In the data rows, zero lies at 4.5, halfway between 4 and 5.
Here are some rows, each followed by its group. Groups can overlap.
[4 7 6 4 5 5 3 3 4 5 5 3 4 5 5 6 5 4 5 4 2 2 4 3 3 4 5 5 4 4 2 3 5 7 6 5 5
 5 4 4 2 5 3 2 4 7 4 3] d
[4 4 4 4 4 4 4 3 5 4 5 7 5 2 5 6 4 4 4 5 4 5 7 5 5 4 4 6 6 5 4 5 4 5 5 4 4
 5 5 3 4 5 4 6 5 5 3 3] d
[5 9 4 9 5 5 8 9 4 7 5 2 0 5 8 3 8 2 0 1 8 1 0 0 7 9 9 6 2 7 7 6 9 4 0 9 9
 9 0 9 7 6 9 0 2 2 7 9] d
[5 4 4 4 5 3 3 5 7 7 4 7 4 4 6 5 2 4 3 4 4 4 6 5 5 4 5 5 7 6 6 3 3 5 4 4 4
 6 5 3 5 5 3 6 5 3 3 5] e
[3 9 0 9 8 4 1 8 2 7 3 2 0 0 0 0 9 4 0 0 7 6 0 1 5 9 9 2 0 8 0 5 9 0 4 8 5
 5 2 9 9 0 3 4 7 0 7 6] f
[5 4 4 4 4 3 3 4 7 5 4 7 5 3 6 6 3 4 3 5 4 6 6 6 4 4 5 4 7 6 5 4 3 4 5 4 4
 5 5 3 5 5 3 6 5 3 4 4] e
[5 6 3 7 6 5 4 4 6 3 4 3 3 4 0 0 6 5 5 2 6 5 3 5 5 6 5 4 2 4 4 6 6 1 6 6 3
 3 5 6 7 2 5 4 5 2 6 6] f
[4 4 4 4 3 5 5 4 6 3 4 5 6 4 4 4 4 6 5 5 5 5 5 5 5 4 4 5 5 4 6 5 3 5 4 4 5
 4 5 4 4 4 5 6 4 3 4 5] g
[3 9 0 9 8 3 0 8 5 9 2 3 0 1 0 0 9 5 0 0 7 8 0 0 7 9 9 0 0 9 0 5 9 0 1 9 2
 7 0 9 9 0 3 0 8 0 7 7] f
[5 3 5 4 5 4 6 4 4 5 4 3 6 5 5 5 3 5 4 5 5 4 4 5 4 3 4 5 4 3 6 4 4 6 4 4 5
 4 4 4 4 4 5 7 4 4 5 4] g
[4 5 1 4 3 6 6 4 4 3 5 7 4 2 7 7 6 3 2 6 4 8 6 6 5 4 3 5 6 7 4 7 6 3 5 2 5
 6 4 3 5 6 4 6 6 5 5 3] e
[2 3 6 2 2 4 6 6 5 5 8 5 6 6 6 5 4 4 6 5 3 6 6 5 4 4 5 4 5 3 6 4 3 5 2 4 5
 3 3 4 4 3 4 4 3 3 3 5] h
[3 5 4 6 3 5 6 2 6 2 3 5 6 3 3 4 4 6 5 4 5 2 6 5 6 5 4 6 5 3 6 7 2 4 6 4 5
 4 4 4 5 4 5 6 4 3 4 5] h
[4 5 4 4 5 4 3 4 5 5 5 7 4 3 5 5 3 4 4 4 3 3 6 4 5 4 4 7 6 4 4 4 4 5 5 4 4
 6 4 4 4 5 4 5 5 5 3 4] d
[4 4 3 4 4 4 4 4 6 5 5 7 4 3 6 5 3 4 3 5 4 6 6 6 4 4 5 4 6 6 5 4 4 4 5 4 4
 5 5 3 5 5 3 6 5 3 4 4] e
[4 5 2 4 2 6 5 3 4 3 5 6 4 4 6 6 6 3 4 6 4 7 6 6 5 4 4 4 5 7 4 6 5 3 5 3 4
 5 6 3 4 7 5 4 7 7 4 3] e
[6 3 4 5 4 4 5 4 4 5 5 5 5 6 4 5 5 4 5 5 3 4 4 5 5 5 4 3 5 4 4 4 5 4 4 5 4
 3 4 4 5 5 5 3 3 4 5 4] i
[4 4 3 4 4 4 4 4 5 4 4 7 5 4 6 6 4 4 3 6 4 7 6 6 5 4 3 5 6 6 5 5 4 5 5 3 4
 5 5 3 5 5 4 6 5 4 4 3] e
[5 3 5 4 4 5 3 5 3 5 5 4 5 4 4 5 4 5 6 5 5 4 6 5 5 4 4 4 5 5 6 5 5 4 4 3 5
 4 4 5 5 4 4 5 5 4 4 5] j
[4 5 4 4 4 4 3 4 5 5 6 7 4 3 5 5 3 5 4 5 3 3 6 4 4 4 4 7 6 5 4 5 3 6 5 4 4
 6 4 4 5 6 4 6 4 6 3 4] d
[5 5 5 4 9 3 4 2 5 6 3 5 5 4 6 5 3 6 3 5 2 3 3 6 1 2 4 4 5 4 2 1 4 7 6 6 4
 4 6 2 2 5 3 5 4 7 4 3] k
[5 5 3 4 6 2 7 5 3 3 4 5 4 7 3 5 9 3 5 6 3 7 1 5 6 4 4 0 3 8 2 4 6 5 6 4 2
 3 8 3 4 8 6 1 5 9 5 2] h
[4 4 5 4 7 3 4 3 6 5 4 5 5 3 5 5 3 5 4 5 4 4 4 6 4 3 3 5 5 3 3 4 4 6 5 5 4
 4 5 3 4 4 4 6 4 5 4 4] j
[8 5 7 4 6 2 4 8 8 9 1 8 2 5 6 5 1 4 4 4 5 2 5 3 7 5 7 7 9 7 8 2 4 5 5 7 4
 7 2 5 6 5 2 6 1 3 1 6] e
[7 3 4 4 5 6 4 6 1 4 5 3 6 5 4 4 6 5 5 4 9 4 6 5 3 5 4 3 5 5 4 6 4 3 3 4 4
 5 5 5 4 4 6 5 4 4 7 6] k
[4 4 4 4 4 4 6 3 5 4 4 4 5 4 5 4 4 5 4 5 4 5 4 5 5 4 4 5 4 3 5 5 4 4 5 4 5
 3 4 4 4 4 4 5 4 4 5 5] i
[3 9 0 9 8 5 0 9 2 9 2 3 0 0 0 0 9 4 0 0 8 7 0 0 6 9 9 1 0 9 0 4 9 0 2 9 5
 7 0 9 9 0 2 4 8 0 7 6] f
[5 3 4 4 4 4 3 3 5 5 5 7 5 4 5 6 4 5 5 5 4 6 6 6 5 3 4 4 5 6 4 4 3 5 5 3 4
 5 6 4 4 5 4 5 5 6 4 3] k
[3 5 6 6 5 5 4 6 0 3 7 3 4 4 5 5 6 5 6 4 9 5 5 2 3 6 4 5 4 4 3 6 5 4 3 6 5
 8 2 8 4 5 8 3 6 6 6 5] k
[3 5 6 5 4 6 5 3 6 1 4 4 5 3 3 3 3 5 6 5 5 4 5 5 4 4 3 7 4 3 6 6 3 4 6 4 5
 4 5 5 5 4 4 6 5 4 5 5] f
[5 4 4 4 5 4 5 4 5 4 4 3 5 5 4 4 4 4 4 5 5 4 3 5 5 4 4 5 4 3 5 5 5 4 5 4 5
 3 5 4 5 4 5 5 4 4 5 5] i
[3 5 6 3 3 7 4 7 4 4 6 1 5 6 5 2 4 5 6 4 4 7 4 5 3 5 6 6 3 2 5 3 5 5 4 5 5
 3 5 6 5 1 3 4 3 3 6 6] f
[5 6 6 4 5 6 3 3 4 5 5 4 4 4 5 6 4 4 5 4 2 3 5 3 3 5 5 6 5 4 3 3 5 7 5 6 5
 6 4 4 2 6 3 2 5 7 4 4] d
[5 5 5 5 4 6 4 3 5 4 4 4 4 4 6 5 5 4 4 5 4 4 5 4 3 4 5 5 5 5 4 4 4 5 5 5 5
 5 5 4 3 6 4 3 6 6 4 4] d
[2 4 6 4 3 6 5 4 6 2 5 4 6 3 4 3 3 6 6 5 5 4 6 6 4 4 3 6 4 2 5 6 3 4 4 4 5
 3 5 5 5 3 4 6 4 3 5 5] f
[4 4 4 5 4 5 6 3 6 3 3 5 5 4 4 4 4 5 5 5 5 3 5 5 5 4 4 5 5 4 6 6 2 4 5 4 5
 4 4 4 4 5 5 6 4 4 4 4] h
[5 4 4 4 5 2 5 4 3 4 4 6 4 6 4 5 7 4 4 6 2 6 3 5 5 4 4 2 4 7 2 3 5 4 6 4 3
 4 7 3 4 7 5 3 5 7 4 3] e
[7 3 4 6 5 3 4 6 1 5 5 3 5 6 2 3 6 4 6 5 3 3 4 5 5 5 5 2 5 4 4 3 7 4 5 6 4
 2 5 5 6 4 6 2 3 3 5 5] i
[4 3 3 3 4 3 4 4 6 5 4 7 5 4 6 6 3 4 3 5 3 7 6 6 4 3 4 4 7 6 5 4 3 5 5 3 5
 5 5 3 5 5 3 6 4 3 4 4] e
[4 3 5 3 4 4 5 4 5 5 5 4 6 5 6 5 3 5 5 5 3 6 5 6 4 4 4 5 5 3 6 4 4 6 4 4 5
 4 4 4 4 4 4 5 4 4 4 5] g
[4 5 6 6 4 7 3 3 6 2 3 5 5 4 3 3 4 6 7 4 6 3 6 5 4 4 3 7 5 4 6 7 3 2 6 4 4
 4 4 6 5 4 4 6 6 3 5 5] f
[1 3 7 3 2 6 6 6 4 4 8 4 6 5 6 5 3 5 7 5 2 5 7 5 3 5 5 4 4 2 6 4 3 6 2 4 5
 4 3 4 3 2 4 4 2 4 4 4] f
[4 4 5 3 2 5 5 5 5 6 6 4 6 6 6 5 4 5 6 5 3 6 6 6 5 4 4 5 5 4 6 4 4 7 3 3 5
 4 3 5 4 3 5 5 4 3 4 5] h
[4 4 6 5 4 6 3 4 5 3 4 5 5 4 3 4 4 5 6 5 6 4 6 5 4 4 4 6 5 4 5 6 4 3 6 3 4
 4 4 5 5 4 4 5 6 5 5 4] i
[5 3 4 3 4 2 4 4 6 6 4 6 5 5 5 5 3 5 4 5 3 6 5 5 5 3 4 4 6 5 5 3 3 5 5 4 4
 4 6 4 4 5 4 6 4 4 4 4] e
[4 4 6 5 3 5 4 5 1 4 6 3 5 4 4 4 6 5 7 5 6 5 6 5 5 4 3 3 5 4 5 6 5 4 4 5 4
 5 2 6 4 5 6 4 6 3 4 6] j
[6 4 5 4 5 3 3 6 7 8 4 7 4 4 5 5 2 4 3 4 5 4 6 4 5 4 6 5 7 6 6 3 4 5 4 5 4
 7 4 4 5 6 3 5 5 3 3 5] e
[4 4 4 4 4 4 3 4 6 4 5 7 5 2 5 5 3 4 4 5 4 5 7 5 4 4 4 6 6 5 4 5 3 5 5 4 4
 6 5 3 4 5 4 5 6 5 3 4] d
[2 3 9 2 2 6 5 7 3 6 9 4 5 6 6 5 3 4 7 5 3 4 7 4 2 5 6 5 5 2 7 2 4 6 0 5 5
 4 2 4 4 3 4 3 4 6 2 4] g
[4 4 4 4 6 4 5 4 6 4 4 4 5 3 4 5 3 5 4 5 6 4 4 5 5 3 3 6 4 3 5 5 5 6 5 4 5
 4 5 4 5 4 4 7 5 4 5 4] j
[2 3 9 2 2 6 6 8 3 6 9 4 5 6 6 5 2 3 7 5 2 4 7 3 2 6 7 4 5 2 7 1 4 6 0 5 5
 5 2 4 4 3 4 3 4 6 2 3] f
[5 5 5 3 4 5 4 5 6 5 4 3 5 6 5 4 4 5 4 5 4 7 3 5 5 3 4 4 4 4 5 4 4 5 5 3 5
 3 6 5 4 4 3 5 4 4 5 6] g
[5 3 5 4 6 4 6 3 4 4 3 3 6 5 4 5 3 5 4 5 5 3 3 5 4 3 4 5 4 3 6 4 4 6 4 5 5
 3 4 4 4 4 5 7 4 4 5 4] g
[3 5 4 6 3 5 6 2 6 1 3 5 6 3 2 3 4 6 5 4 5 2 6 5 6 5 4 7 5 3 6 8 2 4 6 4 5
 4 4 4 5 4 5 6 4 3 4 5] h
[5 4 4 4 5 4 3 5 7 6 4 7 4 3 6 5 3 4 3 5 4 5 6 5 4 4 5 5 6 6 5 4 4 4 5 4 4
 6 5 3 5 5 3 6 6 3 3 4] e
[4 4 2 4 4 5 5 4 4 3 5 7 4 2 6 7 6 3 2 6 4 8 6 6 5 4 3 6 6 7 4 7 5 4 5 2 5
 6 5 3 5 6 3 6 5 5 4 3] e
[5 4 4 4 5 4 7 4 5 3 2 4 5 6 5 5 5 4 4 5 5 4 3 5 5 4 4 3 4 5 4 6 3 3 5 4 4
 3 6 3 3 6 4 4 5 6 5 3] h
[6 2 5 4 4 5 2 5 2 5 4 6 6 5 4 5 5 5 6 5 6 3 8 5 4 4 4 3 6 7 4 5 3 3 5 2 4
 5 5 5 5 4 4 5 5 6 5 4] k
[4 6 6 5 6 4 3 4 4 6 6 5 4 4 5 5 3 4 4 4 3 2 5 3 4 5 6 7 6 4 4 3 5 7 5 6 4
 7 3 5 3 5 4 3 5 7 3 4] d
[5 4 5 4 4 5 5 4 4 5 5 4 5 5 4 5 4 4 5 5 4 5 4 5 5 4 4 4 4 4 5 4 5 5 5 4 5
 3 5 4 5 5 4 5 4 4 5 5] i
[5 5 5 5 4 5 5 5 4 4 5 3 4 4 6 5 5 4 3 4 5 2 4 3 5 6 5 5 4 3 5 5 5 4 4 5 6
 4 3 4 4 5 6 4 3 4 5 5] d
[2 3 8 2 2 6 5 5 4 5 7 4 6 6 6 5 3 5 8 5 2 5 7 5 3 5 5 4 5 2 6 3 4 6 2 5 5
 4 2 4 4 2 4 4 2 4 4 4] f
[5 4 4 3 3 5 5 4 5 5 4 4 5 7 5 5 4 5 5 5 4 7 5 5 5 4 4 4 5 5 6 4 4 5 4 4 4
 4 5 4 4 5 5 5 5 4 5 5] h
[5 4 5 4 7 3 4 3 6 5 3 5 5 4 5 6 3 5 4 5 3 4 4 6 3 3 4 4 5 5 3 3 4 6 5 5 4
 4 6 3 3 5 3 5 5 6 4 3] k
[3 6 4 4 4 4 3 4 5 6 6 6 4 3 6 5 3 4 4 4 2 3 6 4 5 5 4 7 6 4 3 4 4 6 6 5 5
 6 4 4 3 5 4 5 3 6 2 4] d
[1 3 6 4 3 5 5 5 5 3 6 4 6 4 5 4 3 6 7 5 4 5 6 6 4 4 4 6 4 2 5 5 3 5 3 4 5
 3 4 4 4 2 4 5 3 3 4 5] f
[7 7 7 6 6 3 4 9 8 9 2 8 0 6 5 5 1 2 3 2 6 0 4 0 8 7 9 9 9 8 9 2 7 6 3 9 5
 9 0 8 8 8 3 3 3 4 1 7] e
[4 4 4 5 4 5 6 3 6 3 3 5 5 5 4 5 4 5 5 5 5 4 5 5 5 4 4 5 5 4 5 6 2 4 5 4 5
 4 5 4 4 5 5 5 4 4 4 4] h
[5 4 5 4 4 5 5 4 5 4 5 4 5 4 4 4 4 4 5 5 5 4 4 5 4 4 4 5 4 3 5 5 5 4 5 4 5
 3 5 4 5 4 4 5 4 4 5 5] i
[5 4 4 4 4 4 5 3 5 4 5 4 5 5 5 5 4 5 5 5 4 4 4 5 5 4 4 4 4 3 5 5 4 5 4 4 5
 3 4 4 4 5 5 5 4 4 4 4] i
[5 3 4 3 4 3 4 4 6 5 4 7 5 5 6 6 3 5 4 5 3 7 5 6 5 3 4 4 6 6 5 3 3 5 5 4 4
 5 6 3 4 5 4 6 5 4 4 4] e
[5 5 3 4 6 3 7 5 4 3 3 5 4 7 4 6 7 3 4 6 4 7 2 5 6 4 4 0 3 7 2 4 5 4 6 5 3
 3 8 3 4 8 5 2 6 8 6 2] h
[1 4 6 3 2 4 6 6 5 4 8 5 6 5 5 5 4 4 6 5 4 5 6 4 3 5 6 4 5 3 6 4 3 5 2 4 6
 4 3 4 4 3 4 3 4 3 4 5] h
[4 4 4 4 5 3 5 4 5 5 4 6 4 6 5 6 5 4 4 5 3 6 4 5 5 3 4 3 5 6 3 4 4 4 5 4 4
 4 6 3 4 6 5 4 6 6 4 3] e
[8 4 4 5 5 6 4 6 1 4 5 2 5 6 5 4 7 5 5 4 9 4 5 4 3 6 4 3 4 5 4 6 4 3 3 4 5
 6 5 6 4 4 6 5 4 5 8 6] k
[6 9 6 8 4 7 7 9 2 4 5 1 2 5 6 3 7 2 0 2 9 0 0 0 5 9 9 6 3 5 8 6 9 4 0 8 9
 9 0 8 6 6 9 1 4 4 7 8] d
[4 5 5 4 5 4 3 2 5 5 5 6 5 3 6 5 3 6 5 5 2 4 6 6 3 3 3 5 5 4 3 4 3 6 6 5 4
 5 5 3 2 4 4 5 3 6 3 4] d
[2 3 9 2 2 6 6 7 3 6 9 4 5 6 6 5 3 4 8 5 2 4 7 4 2 5 6 4 5 2 6 2 4 6 0 5 5
 4 2 4 4 3 4 3 4 6 3 3] f
[4 4 5 4 5 4 5 4 5 4 4 4 5 4 4 5 3 4 5 5 6 5 4 5 5 3 3 6 4 3 5 5 5 5 5 3 5
 4 5 4 5 4 4 6 6 5 5 4] j
[4 4 5 4 3 4 5 4 6 5 5 4 6 5 5 5 4 5 5 5 4 6 5 6 5 4 4 5 5 4 6 4 3 5 4 4 5
 4 5 5 4 4 4 6 4 3 4 5] g
[4 6 3 7 6 5 4 4 6 3 4 3 2 4 0 0 6 5 5 2 6 6 2 5 5 6 5 4 2 4 3 6 7 2 6 6 3
 3 5 6 7 2 5 4 5 1 6 6] f
[4 5 5 7 5 6 5 3 6 1 3 3 4 4 1 1 5 5 7 3 6 5 4 5 5 5 3 6 3 3 5 7 5 2 6 6 3
 4 5 6 6 4 5 4 6 3 6 5] f
[4 4 5 5 4 6 3 4 4 3 5 5 5 4 4 4 4 5 6 5 5 4 6 5 5 4 4 5 5 4 5 5 4 4 5 3 4
 4 5 5 5 4 4 5 5 4 4 4] j
[4 4 2 4 4 4 5 4 5 4 5 7 5 3 6 6 5 4 2 6 4 7 6 6 5 4 3 5 6 7 4 6 5 4 5 2 5
 5 5 4 5 5 4 6 5 5 4 3] e
[4 6 4 6 6 5 4 5 5 3 4 3 3 3 1 1 5 5 4 2 6 5 2 5 4 5 5 4 2 3 4 6 6 2 6 5 4
 3 5 6 6 2 5 5 5 2 6 6] f
[5 4 4 4 5 3 7 4 5 3 2 4 4 7 4 6 6 4 4 6 5 5 3 5 5 4 4 2 3 5 3 5 4 3 5 5 3
 3 7 3 3 7 4 3 5 7 5 2] h
[5 4 4 3 3 5 4 5 5 4 4 4 5 6 5 4 4 5 5 5 5 6 4 5 4 4 3 5 5 4 6 4 3 4 5 4 4
 4 6 5 4 4 4 6 4 4 5 6] g
[4 4 3 4 3 5 5 4 5 4 5 6 5 4 6 6 5 4 4 6 4 7 6 6 5 4 4 4 5 7 4 6 4 4 5 3 4
 5 5 4 4 6 4 5 6 6 4 3] e
Which 4 groups are nearest to each row below, nearest first, going by the distance to the centre of the group?
[6 3 5 3 5 1 4 5 7 8 2 7 4 5 6 6 2 6 5 5 4 4 5 5 5 4 5 5 8 5 6 2 3 5 5 5 5
 5 4 4 5 3 3 7 1 2 2 5] >> e g j i
[6 3 4 3 5 6 2 5 3 5 4 5 6 5 4 6 5 4 6 5 6 4 7 5 5 4 4 4 6 6 4 4 5 5 5 2 4
 5 6 5 5 4 4 5 6 5 5 4] >> k j i e
[5 5 3 4 5 3 7 4 3 4 4 5 4 6 4 5 8 3 5 6 2 7 1 5 6 4 4 0 3 8 3 3 6 5 6 4 2
 4 8 4 4 8 6 1 4 8 4 3] >> h i k e
[4 4 4 4 7 3 5 3 6 5 4 4 5 2 5 5 3 5 3 5 5 3 4 5 4 3 3 6 5 3 4 4 5 6 5 5 5
 4 5 3 4 4 4 7 5 5 4 4] >> j g i d
[4 5 4 4 3 7 3 2 6 3 5 5 4 3 6 6 5 3 4 5 3 7 7 6 3 4 5 5 5 6 2 5 4 4 5 4 4
 5 6 3 4 5 3 3 7 7 4 3] >> e h k d
[4 5 2 4 3 6 5 4 4 3 5 6 4 3 6 7 6 3 3 6 4 8 6 6 5 4 3 5 5 7 4 6 5 4 5 2 4
 6 5 4 5 6 4 5 6 6 5 3] >> e h j k
[6 3 5 3 5 2 4 5 7 8 3 7 4 5 6 6 2 5 4 5 4 5 5 5 5 4 5 5 8 5 6 2 3 5 5 5 4
 5 4 3 5 3 3 7 2 2 2 5] >> e g j i
[3 5 5 4 6 4 3 3 4 6 5 6 4 3 6 6 3 5 5 4 2 3 6 5 4 4 4 6 5 4 3 3 4 6 6 5 4
 5 4 4 2 4 4 5 3 6 3 4] >> d j k e
[5 4 4 4 3 5 5 3 6 3 3 4 5 5 4 4 4 5 5 5 5 4 5 5 5 4 4 5 5 4 5 6 3 4 5 4 5
 4 5 4 4 5 5 6 4 4 5 5] >> h i j g
[4 4 4 4 4 3 5 4 5 4 4 6 4 6 5 6 5 4 4 6 3 6 4 5 5 4 4 2 5 6 3 4 4 4 5 4 3
 4 6 3 4 6 5 4 6 6 4 3] >> h e i k
Group k spreads out most along one direction. Which 3 other groups' directions of most spread are closest to that one, closest first?
j d f
Which 3 other groups have their centres nearest to the centre of group k, nearest first?
j i h
Group j spreads out most along one direction. Which 3 other groups' directions of most spread are closest to that one, closest first?
k g i
Which 4 groups are nearest to each row below, nearest first, going by the average distance to the group's rows?
[5 5 4 5 5 4 3 6 7 6 6 7 4 3 5 4 3 2 2 4 5 4 6 3 5 5 7 7 7 6 6 4 4 5 3 5 4
 8 4 5 6 6 3 4 8 4 3 6] >> e j d i
[4 4 5 4 5 4 3 4 5 5 5 5 5 3 5 5 3 5 5 5 4 5 5 6 4 3 4 5 5 4 4 4 4 6 5 4 4
 5 5 4 4 4 4 5 5 5 4 4] >> j i g e
[4 5 5 4 6 3 3 2 5 5 5 6 4 3 6 6 3 6 5 5 2 4 5 6 3 3 4 5 5 4 2 3 4 6 6 5 4
 4 5 3 2 4 4 5 3 6 4 3] >> j i g d
[5 6 5 5 5 5 3 5 6 6 6 6 4 4 5 5 3 3 3 4 4 3 6 3 5 5 6 7 6 5 5 3 4 6 4 6 4
 8 4 5 5 6 3 3 7 5 3 5] >> d j e i
[4 4 5 4 5 4 4 4 5 5 5 4 5 3 5 5 3 4 5 5 5 5 5 5 4 3 4 5 5 3 5 4 5 6 5 3 5
 4 5 4 5 4 4 6 5 4 4 4] >> j i g e
[5 5 4 4 5 3 5 4 3 4 4 5 4 6 4 5 7 4 5 5 2 6 3 5 6 4 4 2 4 6 3 3 5 4 6 4 3
 4 7 3 4 7 5 2 4 6 4 3] >> i h j e
[5 4 6 5 4 6 3 4 4 3 4 5 5 4 3 4 4 5 7 5 6 4 6 5 4 4 4 5 5 4 5 6 4 3 6 3 4
 4 5 6 5 4 4 5 5 5 5 4] >> j i g k
Which 3 groups are nearest to each row below, nearest first, going by the average distance to the group's rows?
[7 4 4 4 4 6 4 4 4 5 4 5 5 5 5 5 5 5 5 5 6 4 6 5 4 4 4 4 5 5 5 5 4 5 4 3 4
 5 5 5 4 4 5 5 4 5 6 5] >> i j g
Which 3 groups are nearest to each row below, nearest first, going by the distance to the centre of the group?
[4 4 3 4 3 4 5 4 4 3 5 6 4 5 6 6 6 3 4 6 3 7 5 5 5 4 4 3 4 6 3 5 4 3 5 4 4
 4 7 3 4 7 5 4 7 7 5 3] >> h e k
[6 8 7 5 4 9 4 5 2 3 5 1 4 5 4 5 7 2 4 4 7 1 2 0 3 7 7 7 4 4 5 4 6 6 3 6 7
 8 2 6 3 6 5 1 6 8 5 4] >> d k f
[4 8 0 9 7 3 3 6 5 6 3 2 0 3 0 0 8 5 2 0 6 7 0 3 6 8 8 2 0 6 0 6 9 1 4 8 3
 4 4 8 9 0 4 2 6 0 7 6] >> f i d
Group e spreads out most along one direction. Which 3 other groups' directions of most spread are closest to that one, closest first?
d h g
Which 3 other groups have their centres nearest to the centre of group h, nearest first?
i g j
Which 3 groups are nearest to each row below, nearest first, going by the distance to the group's nearest row?
[5 4 4 4 5 2 5 4 5 5 4 6 5 6 5 5 5 4 4 5 3 6 4 5 5 3 4 3 5 6 3 3 4 5 5 4 3
 4 6 3 4 6 5 4 5 5 4 3] >> e k i
[3 8 6 6 5 5 3 5 4 6 6 5 3 5 5 6 3 3 5 3 4 0 5 0 6 7 6 9 6 4 4 4 7 8 5 7 5
 9 0 7 4 6 5 2 4 7 3 4] >> d k e
Which 4 groups are nearest to each row below, nearest first, going by the distance to the group's nearest row?
[3 3 5 2 2 4 5 5 5 6 7 5 6 6 6 6 4 5 6 5 3 6 6 6 5 4 4 5 5 4 6 4 4 6 2 3 5
 4 3 4 4 3 5 5 3 3 4 6] >> h g f i
[3 4 5 5 3 5 5 3 6 3 5 5 5 4 4 4 4 5 5 5 4 3 5 5 5 5 4 6 5 3 5 6 3 4 4 4 6
 4 4 4 4 4 5 5 4 3 4 5] >> h g i f
[5 5 3 4 4 3 6 4 3 4 5 6 4 6 4 5 8 3 5 6 1 6 3 5 6 4 4 1 4 7 2 3 6 4 6 4 2
 4 7 3 4 7 6 1 4 7 4 3] >> e h i k
[6 3 4 5 4 5 4 5 3 5 5 3 5 5 3 4 5 4 5 5 4 4 4 5 5 4 4 4 5 4 5 4 6 4 5 4 4
 3 5 5 5 4 5 4 4 4 5 5] >> i j g h
[5 4 4 4 5 3 6 4 5 4 3 5 4 6 4 5 5 4 4 6 4 6 3 5 5 4 4 2 4 5 4 4 4 4 5 4 4
 4 6 4 4 7 5 4 6 6 5 3] >> e h i k
[1 6 7 7 4 6 6 6 0 1 8 2 4 4 5 4 7 5 6 3 9 6 4 1 4 7 5 6 4 3 4 8 6 2 3 7 6
 9 0 9 4 5 9 1 7 6 7 6] >> k j d f
[5 4 5 5 5 6 4 6 1 3 6 3 5 5 5 4 6 5 6 4 9 5 6 4 3 5 4 4 5 5 4 6 4 3 3 4 5
 6 4 6 4 4 7 4 5 5 6 6] >> k j i d
[6 3 4 5 4 4 5 3 5 5 5 5 5 5 4 5 5 5 5 5 4 5 4 5 5 4 4 3 5 4 5 4 4 5 4 4 4
 3 4 4 4 5 5 4 3 4 5 4] >> i h g e
[5 3 4 4 6 4 3 4 5 6 5 6 5 4 5 5 4 5 5 5 5 4 6 5 3 3 4 5 5 5 4 3 4 5 4 4 4
 5 6 4 4 4 4 5 4 5 4 4] >> k j e d
[5 4 5 3 3 5 4 5 6 4 4 4 6 6 5 5 4 5 5 5 4 7 4 5 5 4 3 5 4 4 6 4 3 5 4 4 5
 4 6 5 4 4 4 5 4 4 5 5] >> g h i e
[7 4 4 4 4 8 5 5 4 2 4 3 6 6 3 3 5 5 6 5 7 4 6 5 3 5 3 4 5 4 5 6 3 3 5 4 4
 5 6 5 5 5 5 6 4 4 6 5] >> k g j i
[8 4 4 4 5 7 4 5 2 4 4 4 6 6 4 4 6 5 5 5 7 3 6 5 4 5 4 3 5 5 5 5 4 4 4 3 5
 5 5 5 5 4 5 5 4 5 7 5] >> k j i g
Which 3 other groups have their centres nearest to the centre of group i, nearest first?
j h g
